The rows of Y fall into a few groups, and each row is roughly a mix of its group's hidden directions; one row fits no group.
Y, 135 rows:
[[-12 -12 -24 -11  -2  -8 -10  48  24 -15  -1  16]
 [-33   2   5  -7  -7  -9   4  22 -40  25 -11 -20]
 [-39   8  -1 -11  -7  13   9 -20  16  -8  30 -30]
 [-15  23 -32  11  18  31  22  -6  16 -18  13  -6]
 [-24 -27  24   8 -14  27   6  14   5  16  -2  34]
 [ 33  -3  12 -10 -11  -7 -20 -14   2  38  27  14]
 [  7  23 -36 -10  -9  14  -3   2 -34   3  18 -27]
 [-16   6  20  27   6 -19  24 -21 -17  33 -15   9]
 [-13  23  20  13  20  14   5  14 -23 -19  34  19]
 [  2  13  -1 -12   5 -13  51  25 -26   7  -5   8]
 [ -5  -3  -6  17  10  19 -22 -31 -26 -32   0 -24]
 [  4  24  29 -35   7  36   0   5  10  -3 -19  -7]
 [ 17   0 -39  -6 -18   0 -11 -25   4  -2  25 -30]
 [ 38  -7 -28  -3  30 -16 -12  12 -11  -9 -20 -12]
 [ 21 -12  21  -1 -20   0 -25 -11  15 -20 -27 -31]
 [  2 -20 -28  42  -5   5   0 -10  -7 -36  -7  -2]
 [ 14  49  10 -18 -10  13 -19 -19   7 -19  -1   4]
 [ -5  -5 -25  11  -2 -20  32  18 -17 -29 -23 -15]
 [  4   4  33  -2  35 -20 -19  -6  16  12 -10 -29]
 [-22 -13  17 -15   8 -18 -10  45  24 -10  -1  11]
 [-19  34  47  -1   0 -19  -2  -3   2  -6 -13  14]
 [ 17  -9 -19 -26 -18  21  -7  17  10 -37  -2 -23]
 [ 10  -5  38 -16 -16  12   6   6  24  24   0  33]
 [ -1   0 -23  20   1  20 -23 -16 -15 -12  41 -19]
 [-20 -10  23   3  18  40  -5   1  25   1 -16  25]
 [ 11  10  20 -21 -31   7 -13   5   6 -17 -13 -42]
 [ 17  -4 -33  23  44  10  -9   2 -15   1   6 -14]
 [ -5 -22   1  11   9  37  16  -3  34   9  19 -23]
 [ 11   6 -10  22  20  16  -2  12  27  39  14  21]
 [-42   3  -5  34 -26   3   6  -3   1   3 -11  26]
 [-24 -18  17 -18  36   6   5 -16  -2  -9 -12 -34]
 [ 12  -7  -3  -5 -28 -13  -8  40  17  27  24  -7]
 [ 35  -6   7 -25 -17 -26  -7   6   8  21  30   3]
 [  9  19   9 -27 -13  -8  -1 -11 -16  33  39   7]
 [ 31  23 -31   6 -11   6  -9 -28   4  -9  27 -12]
 [ 26 -15  -5 -15  -1 -24 -17   6   6  27 -16 -38]
 [  9  12 -37  24  31  19 -20 -18   6  -5   5 -16]
 [ 10 -33 -23  -9 -35  -4   0  16  -8  20   5  28]
 [ -6  -2  -7  -7 -13 -26 -38 -32 -19 -10  21 -10]
 [-21  -6 -10 -30 -20 -12 -20 -19  10   3  -3 -41]
 [ 10   3 -29 -23  27  -1  12 -23  27  11 -13  25]
 [ -2  32 -10   2 -15 -18  -3  -7 -33  -2  35 -21]
 [  0  23 -35   0  20  25  15  -8  -9  -3  14 -35]
 [-26  -1   7  40 -13  28 -10 -19  -3  10  12  22]
 [ -1   4  -6   3 -34   1   9  10 -15  20  34  36]
 [ 24   9   3 -43 -14 -14 -23   7   1 -27 -16   1]
 [ 15   0  11 -24   0  25  27  18   4  11  31  29]
 [ 26 -22   5  -1   5  21 -28   5  29   6  24 -26]
 [ 52   3  -4   3  14  23  -2  -4  10 -15 -19  18]
 [-41 -29  14   3  -4  17  -3  -8  23  25 -16  -4]
 [ 25 -44  20  14   0 -10  -5   1  15  17  21 -14]
 [ -5   4 -17  42 -15 -31 -25 -19  -4   9 -15  -2]
 [  1   4 -44  13  -5 -41   3  10 -14  -3  10 -17]
 [-35  28   2 -32  15   2 -28 -12   4  15   4   5]
 [ -8   1 -21   2  -5 -15  24 -15   2 -11  41 -34]
 [ -2  14   7 -23  14 -10  21 -28   6  29   7  35]
 [ -2  22   3 -23  -4 -27  15  15  10  27 -17  34]
 [ 36 -10 -23 -20  -7 -15 -28 -11  12 -26  11  -6]
 [  8  39  -2 -14   1  -8 -39 -19 -11   1 -16 -21]
 [ -8  20  36 -31  33  -9  -3 -21   2   1   8 -11]
 [-26 -11   8  19  43  15  31   8  13  -5   5   0]
 [ -2   4  32 -18  22 -27  -7  -1  16 -14 -30  22]
 [ -5 -34  -6   5  -3 -21  38  16  -9 -28 -14   1]
 [ 11 -14  41  -5  14 -13  -9 -17   8  36   2 -19]
 [ 20  21  -4  21  54  -4  -9  -2   0 -10 -14  -2]
 [ 11  -3 -29  30  -8   6 -23 -13  17  -2  10  38]
 [  3 -13   6 -10 -24 -35  35  17 -12   9   9  23]
 [  6  12  -8 -34   1   9   2  25  42   3  -8  23]
 [ -9 -15 -15  -3  16  36  27   2  25  12 -29  -8]
 [ -7 -41  12 -20 -19  15  -7   2  33  -7  -9  20]
 [ 20 -25 -33  17  24  34  -5  -6  17   0   6   3]
 [ -7 -16  19  12 -36 -27  14   6  -5  30 -15  17]
 [  1   3  17  -5   7 -15 -26  -9  19   1 -47 -24]
 [-23 -35  -4  37   8 -32  -5 -12  -5   9   0  -2]
 [  6  -6 -16 -12  34  21  25  28  26 -11 -15   9]
 [  5 -29  20   5  11   6  19   0 -27   1  29 -34]
 [-30  13   5  13 -29  22  32 -10   2  28   8  -3]
 [  8 -19   0  13  35  33 -17 -10   7   7  31 -13]
 [ 44   0   5   7  22  -9  34 -13   8 -19   6 -10]
 [-23  -5 -21  28 -22  17  12  25 -19 -25  -2 -14]
 [ 14   3  -2  18  10  -2 -31 -13  22  40  16  21]
 [ -4  15  -3  20  22  -2  -2 -33  -9  21  11  41]
 [ 13 -14 -21  33 -24  18 -23  17  -8   7  26 -12]
 [ 41  -1 -27   8  -8 -26  28   2  -4 -12  18  -2]
 [ 17   8 -22   8 -36  22  16 -21  11   2  32   6]
 [-30  14 -25  -8   8  25  -5  14   5 -18   9 -38]
 [-38  -8 -18  14   2   2  19   2 -23 -13 -10  36]
 [-13  12  29  21  -3  -9  22 -19 -11  19   2  39]
 [ 29  10 -12  16 -16 -25  19  13 -31  -2  26  11]
 [-18 -19   7  33   0  17 -30 -25   0   9  27  -9]
 [  5  14  -1  14 -28 -30 -20 -11 -19  22  19 -27]
 [ 17  -4  34   9  -8   4  -7   0   8  23  19 -44]
 [-40 -21   9  19  12 -27  15  -3  -6  20 -10  20]
 [-13  -1  28 -11   1  19  11 -31 -21   9  33  20]
 [ 23 -28 -27  -1  21 -18 -36  -7   4 -11   4 -16]
 [-22 -29  14  11 -15  28  -1 -18  -4 -35   6  13]
 [ 20  -4 -42   7 -13  26 -10 -20   1   7  26 -12]
 [  5   1 -26 -17  -5 -27  15  31  30  -3 -21  14]
 [ 12 -10  32  22  13   8 -26 -31 -16 -19 -14   6]
 [  5  -5 -12  -7 -25   8  15  31  20 -36 -23 -13]
 [-11  32 -24  -4 -15 -30  18  20 -10   7  -9  27]
 [  5  20  -9 -34  -5 -20 -15   8 -26 -22 -15 -27]
 [  8   7 -16  -6 -32  18  36  22 -27  11   9   7]
 [-18  -3  29  14  36  22   8 -13  30 -11   4  -9]
 [ 17   5  11  21 -44 -17   0  -6   2  15  -8  33]
 [  9 -13 -17  -1   5  52  11  -2  25 -11  10  16]
 [-22  14 -12  27   0   0  25  -9  -7   1  -5  47]
 [ 13  22  17  14 -30  -7  14  -4  -4  28 -30  23]
 [  1  37   7 -17  -5  -9  24 -19  -1  13  12  39]
 [  4  22  -9 -26 -22 -21   6  15 -15 -31 -30   2]
 [-15 -28  -9  12 -41  -6  -5  -7  -9  30  22  -3]
 [ -1   2 -28 -26  31  -3   8 -10  14   7 -15 -38]
 [ -6  12 -48   1 -21  -5  28  22   5  10  -3  13]
 [  4 -19   3  16 -11 -16 -22 -17   1  26  40  20]
 [ -6  36  13  25  12 -14  -1  19  29  20  21  -1]
 [ 14  25 -28 -10 -15 -21  19  10  17   6 -18  32]
 [ 42  27  11 -14 -11   6 -16  -4 -11  17  17 -24]
 [-14 -11  26  13   6  19   0 -21 -28 -22 -15 -32]
 [ 22  -1 -27   8  18 -31 -16  12  17  24   8 -25]
 [ 15  14 -41  -5  28  12  17  25  15 -13  -9  12]
 [  1  12  17   8  -3 -34  -2  -4 -20  -9 -41  25]
 [  2  -6   1 -23   8  42   6 -14  19 -11  35 -12]
 [ -2  -2  31   7  -5  37 -29 -22   5  -8  -7 -25]
 [-32   2 -14 -11 -22  14  35  25  -3 -13  15  15]
 [ -7  -7  -7 -42 -27   6  22  20   6  10  27   8]
 [ 33  30   1  22  -8   6  26 -16  17   7 -16  21]
 [-11  14 -13  -7  47  30  -1   3   1  -6 -16 -23]
 [ 21  23 -15 -20  13  -7 -17   9 -25 -33  22 -12]
 [  0   2  35  13  -1   2  26  16   6  -8   0  45]
 [ -8  -7 -15 -19  19  21 -10   7   9 -33   2 -41]
 [-13  19   4  -1 -36 -28 -13 -22 -12   9  23 -20]
 [ 16   5  -8 -46 -12 -30  -3  -9 -19   8 -15  17]
 [ -9  29  26 -33   9  11 -10  13  -7 -35   2   9]
 [ 31  11 -19  -2 -35  -2 -27  11 -20  -4  18  15]
 [ -7  52 -23   4  -5  21 -25  -3   6   5  -8  -7]]

One row of each group comes first, with its name. Which group is each row after those in?
[-25  20 -11  15  -6 -24  34   6 -11  14 -18  26] -> J
[ 13 -20 -13 -21 -40  32   3  -3  21  -1   2  15] -> V
[  4  22  -7  16  11  21  39  25  -3   0 -31   6] -> U

[  4  10 -23  24  27  11  29 -20  21  11  -8 -23] -> V
[ 25  20   4   2  -2  12  38  -3  24 -26   9  23] -> V
[ 31  22 -27 -31  -9 -21 -15  -9 -15  -4 -17  -1] -> J
[  4  36 -48   6   8   5  -7   4  -3  -7  10 -22] -> J
[ 16  26  -1  -8 -38   1  32   6  12  -7  -4  29] -> J
[-22 -26  17  16   9 -19   1  26   5   9 -25 -32] -> J
[ 20  44 -19  12  24   7   3  -6 -16   9 -18 -18] -> V
[-32 -10 -14  12  -4 -14   2  25 -28  25  11 -27] -> J
[ -9 -18 -18   9 -27 -17 -14  29 -36 -10 -16  -6] -> J
[-12  23  17 -23 -25  13  15 -18  29 -24  17   2] -> V
[  5  16   6 -17  25 -31 -20 -14  13 -34   3 -21] -> V
